Where one turn sends some rows of the set: a few examples, then the rows asked
natu: [-35   1 -13 -13  23  31   8  15 -19 -18 -21  -3  15 -19   1]
zulo: [-34  16 -19  12  12  27  -5   1 -11 -20  -7  29  10 -29  26]
bevis: [-17 -15  -7   4  13 -31 -16  -9  -7  12   1  43  -3 -14 -10]
Bul: [-12 -20 -14 -10   9 -23 -19   4 -15  24  -1  37 -14 -18 -11]
bini: [-18  25   1  27  30   1  18   5 -14   6  20  -1  -3 -10   2]
desa: [-22 -22   0 -26  15   2  -5  15 -32  21 -16  44  -5 -10  -3]
Zekaz: [-21 -22  -2 -25  16  -8   0  14 -28  32  -5  38  -8  -5 -10]
deko: [-28  12 -25  -1   7  35  -8  14 -20 -11  -7  24  -2 -34  27]
kaso: [-37   5 -16   0  28   2  23   3  -6   8   9 -17  11  -9 -16]
Vovu: [-12 -21 -11 -13   7 -10 -25   7 -21   9 -16  45 -11 -22  -1]
davur: [-28 -12   9   0  24 -21   4  -9 -12  13  -5  49  13   0 -10]
gir: [-18 -13  -5   5  13 -25 -20 -11  -8   2  -8  48   1 -16  -5]
tubu: [-26   6 -35  -8   6  22   1  20 -21  23  19   6 -18 -29  12]
nen: [-35  21 -17  25  17  11   0 -11  -2 -15   7  26  12 -24  19]
Fenet: [-14  20  -5  17  28   6  18  15 -21  17  22  -7 -14 -12   1]
kagi: [-19  27   5  31  31   7  14   1 -14 -10   9   7   3 -11   7]
mafo: [-28 -12  11  -3  22 -12  -1  -7 -15   3 -16  54  15  -3  -4]
vam: [-39   9 -12   7  30   3  22  -4  -2  -6   3  -9  20  -9 -13]
gez: [-25   7 -32  -9   5  33  -5  23 -24   7   3  14 -13 -33  21]
Talu: [-36  21 -19  26  18   1   8 -13   3   0  22  18   8 -20  10]
zom: [-31  -2 -21 -21  22  21  15  22 -22   8  -3 -17   1 -17  -9]
Fifem: [-12 -22 -14 -14   7 -15 -23   8 -20  18  -7  41 -16 -21  -6]
mabe: [-15 -19  -8  -8   9 -11 -25   2 -17   0 -20  49  -5 -22   1]
demam: [-33  17 -26  18  15  -2  10  -5  -2  18  32   9  -2 -19   4]
vitis: [-16 -14  -4   0  11 -18 -24  -5 -12  -2 -17  51   0 -20  -1]
Gezi: [-23 -19   0 -15  20 -19   5   4 -22  35   3  37  -4  -1 -14]
luk: [-15 -17 -11  -2  12 -28 -15  -4 -10  21   3  39 -10 -15 -13]
Furar: [-26 -14   5  -6  23 -24   6  -5 -14  27   3  41   4   2 -15]
piza: [-38   6  -9  -2  26  22  10   5 -11 -25 -20   0  22 -16   0]
mukuv: [-26 -16  10 -11  19  -2  -5   1 -23   1 -24  56  11  -7   1]
lum: [-33   0 -21 -11  24  11  20  15 -14  14   7 -20   3 -13 -16]
digo: [-33  -2 -18 -20  21  30  10  22 -25  -5 -15 -10   6 -20  -2]
Mita: [-11  16  -8   6  23  17  13  25 -29  18  15  -8 -20 -16   4]
zut: [-13  16  -2   5  22  34   4  27 -34  -8  -7   7 -11 -22  17]
Ruzer: [-19  26   7  26  28  20   9   6 -19 -20  -3  13   5 -16  16]
mikub: [-11  15  -6   0  20  28   8  30 -33   8   3  -2 -19 -20  12]
fede: [-24 -19   5 -22  16   3  -7  11 -30   8 -25  51   2 -10   1]
kili: [-40   9  -8   7  30  11  17  -4  -3 -18  -9  -3  25 -12  -6]
lor: [-29  11 -33   4  12   7   8   9 -11  27  31   4 -14 -23   6]
nirul: [-16  20   3  16  25  30   4  16 -27 -19 -10  12  -1 -20  19]

nirul -> Mita
deko -> lor
kili -> digo
Where do these go?
mafo -> desa
vitis -> Fifem

Where one turn sends some rows of the set: a few examples, then the rows asked
Gemib: [-22   5 -16 -11 -12 -17   2  11  12  11 -40 -12   3   9  -1  30  11]
zuvav: [-12 -11  -5  -7 -19   3  -3 -11 -13  50  -5   1   2   4 -24  -5   6]
Vok: [-13  -3   9   8 -14  -3  -2  10  -7  -5 -23 -27  18 -15  31   3  20]
doku: [-13  -4  11  10  32  12  26  -7  -9   9  -1   8  13   2  -2 -31  13]
lut: [-26  25   8  14   0   0 -17 -14 -16  10 -31 -11 -15  -3   6  32  -2]
lino: [-24  11  -3   7   8 -12   8  12  16  23 -12 -23  26   6 -10 -21 -20]
Rami: [-20  29 -11   5  23   5   3  -6  21  25 -27 -25  12  -3  27  20   9]
nefu: [-20  26 -13  -4  -1  34   8  12  23  31 -17 -14  -5 -14  -4   0  28]
zez: [-32  -3   7  19  20 -14   4 -10   0   9  -4  -4  23 -23 -29   0   1]
kag: [  2  -1   0  21  15 -13  29  -9  -1  23 -13 -20  -5 -12 -17   2  34]
benul: [-20  -7  -2   2 -18  -5  -7  20 -12   2 -10 -18  -2   9  26  19  -7]
nakir: [-18  -8  14  -9  -4   6   1  -5   5   0 -36 -45 -14 -10   3 -15  -2]
burup: [-20  -9   6  19 -12  18  14  16  -7  16 -15  15 -26  -8 -22  -7   1]
pivov: [-29   9   7   2  10  -7  12  31 -14   5  -7  17   0  17   1  -4   5]
giv: [-44  -8 -20  -3   5   4   7  -9  36   3 -30   4  -9 -15   2   3  12]
sube: [-26  -3  -3 -10 -11  27  -3   0  19  20 -41  -2 -10  -7  35  -9  13]
Rak: [-11 -26  -7   0   3  31  23 -23 -18  24 -11  -1   2 -13 -15   0   4]
voku: [ -6  40  15 -21  20  11  10 -20 -11  27 -13 -12  -2   1  -1  10   8]
fovez: [-24   9   9 -12  20 -17   4 -13  11  -8 -26  -1   1 -12  34  15   5]
zani: [-32 -12  10 -30  14   3   4 -30  -9   9 -24   1 -12  -9   1 -10 -12]
Kudig: [-20  10  -2   6  10 -13   9  12  16  25 -15 -14  21   5  -8 -23 -26]
Zazo: [-31 -10   9 -31  12  -1   3 -35  -4   7 -26   3  -9  -3   3  -8  -8]
dazod: [-27   4   5   3  17  -8  14  33 -11   7  -9  19  -1  16   4 -10   8]
mab: [-21  32  -9  -1   4  34  10  11  25  26 -16 -14  -5  -9  -2   2  27]
vivu: [-19 -18 -24  10   9   8  18 -20   4  15   7  -6   3 -19 -18  24   4]
bako: [-11  14  -7  23 -15 -12  -8 -26  11  43 -20 -12  -3  -4   9 -21  -1]
pidur: [-13   9 -12  25 -22 -11  -5 -27   8  41 -22 -13  -5   1   9 -17   1]
dur: [-21  -6   2  15   6   4  -2   5 -13   8 -22 -45  17   2  24   6  -7]
tib: [-19   3  10  22   5  -8   6 -12 -16   8 -12   1 -14  -5  22 -19  41]
seb: [  3   1  -1   8   4  13  31 -17 -11  12  -9   8  13 -25 -18  22   9]
kovi: [-19   3   6  22   6  -9   1 -10 -13  16 -10   7 -15  -4  22 -18  43]
tima: [-22  13  14 -30   6  23  -9   5  -3  23 -13 -15  -6   7  26  -3 -12]
bizis: [ -8  -9  -4  -3 -13  30  17   1   2  15  12  -2   3 -28 -20   3   6]
Keni: [ -6  39  11 -18  21   9   9 -19 -15  30 -16 -10   4  -5  -4  15   5]
Kiv: [-14   3  -2  18 -23   8  -6   3 -16  20 -39 -17  13   3  27  15   0]
sotep: [-14  -6 -17  20   2  -2  12 -25  -1  24   2  26 -21  12   6  -3   9]
vug: [-41  -9 -23  -2   6  -2  10  -8  32   1 -29   3 -13 -21   1   7  12]
sez: [ -8  -3  -8  15   2   3  13 -17  26  21  10 -12  11 -14  -4 -33  12]
Saku: [ -5  21  -9  10  -3   3  17   1   9  28   0  27  14  10 -12  -3 -12]
Naba: [-35   6  11 -10   3  23 -16  13  -9  13 -26 -27  17  -7   2  -5  33]

lino -> zani
benul -> vivu
zez -> nakir
Where do these go?
mab -> dazod
Saku -> fovez

Where one turn sends some rows of the set: a few examples, then the rows asked
Datu: [ 10  31   7  15  12 -26  10 -17 -39   8 -17  -7  -9 -14]
gep: [ -5  23 -12   3 -21 -36  19  -8 -30  -7  -8 -24  10 -11]
koz: [ -4  50  -2   9  19  -9 -10 -14  13  -6  -9   8  25 -29]
Reker: [ -5  -1   3  -5 -23  18 -13 -10  -9  14  15  -1  -7 -32]
muge: [  3  14  13  10  -1   8 -10 -19 -32  26  -8   7 -18 -15]
zoma: [  3  23   7  13 -19   5  -9 -21 -32  23  -7   0 -21  -9]
bim: [-16  -1  -7  -4 -40   7  -6 -10 -17  15   7  -8   1 -16]
siv: [-13   8 -15  -7 -38 -17  10  -4 -14  -6   9 -22  12 -21]
Vibid: [-10  10   1   7 -24   1  -6 -18 -35  27 -12   0  -8  -2]
Rirol: [ -4  24  -2  13 -12 -24   9 -18 -42  14 -21 -11  -3   1]
Fid: [ -7  42  -1   4  11   4 -18 -13  18  -1  -2  12  24 -31]
penus: [  5  33  -9   6 -19 -33  18  -9 -23 -15   2 -27   1 -22]
figi: [  1  20  21   3  17 -17 -26  20  -7 -14  -4  -2  21  -7]
teka: [ -4  10  -1   1 -37  14 -12 -13 -13  13  14  -6 -12 -24]
Reli: [ -3  49   2  10  21  -3 -15 -17   9   1 -12  13  20 -25]
nofe: [ -1  17 -10  14  10 -26  20 -26  -8 -29  -8 -11  21  -8]
Teso: [  1  17   0  24  19 -13   8 -35 -21  -6 -21   4   7   5]
Bupet: [ -6  45  -3   5  14  -4 -12 -12  18  -8  -3   8  27 -32]
bubal: [  9  38   2  17  -7 -25   9 -19 -38   6 -13 -13 -13  -8]
vir: [ -3  17 -11  -4 -38 -10   5  -5  -7 -11  19 -23   1 -32]
boze: [-13  -8  -5   4 -11  20  -8 -26   7  -7   9   6  14 -14]
Sif: [ -9   1 -13   3  -8  -6  10 -20   9 -29  11  -9  25 -19]
Bago: [ -6   2   4  17   5  16  -9 -36 -12   7 -11  14   2   1]
bubi: [ -1  16  24   2  15  -8 -31  19  -7  -7  -3   3  18  -6]
kizad: [ -3   6  -7 -10 -23 -10   7  -1  -3 -13  22 -19   9 -41]
Vaso: [ -6  44   1   8  15   5 -20 -16  13   3  -8  15  20 -27]
fuv: [ -2  14  22   1  12  -8 -30  20  -3 -11   1   0  20 -10]
Rol: [  8  26  -5   2  -2 -38  21  -6 -21 -17   2 -24   8 -31]
Sog: [  1  19  24   5  18 -13 -28  18  -9  -9  -5   1  18  -5]
sok: [ -1  17  20   1  14 -15 -27  21  -3 -15   0  -3  23 -10]

bubi -> figi
Reli -> Bupet
Where do these go?
bubal -> vir
bim -> Rirol
Sif -> Bago
kizad -> muge

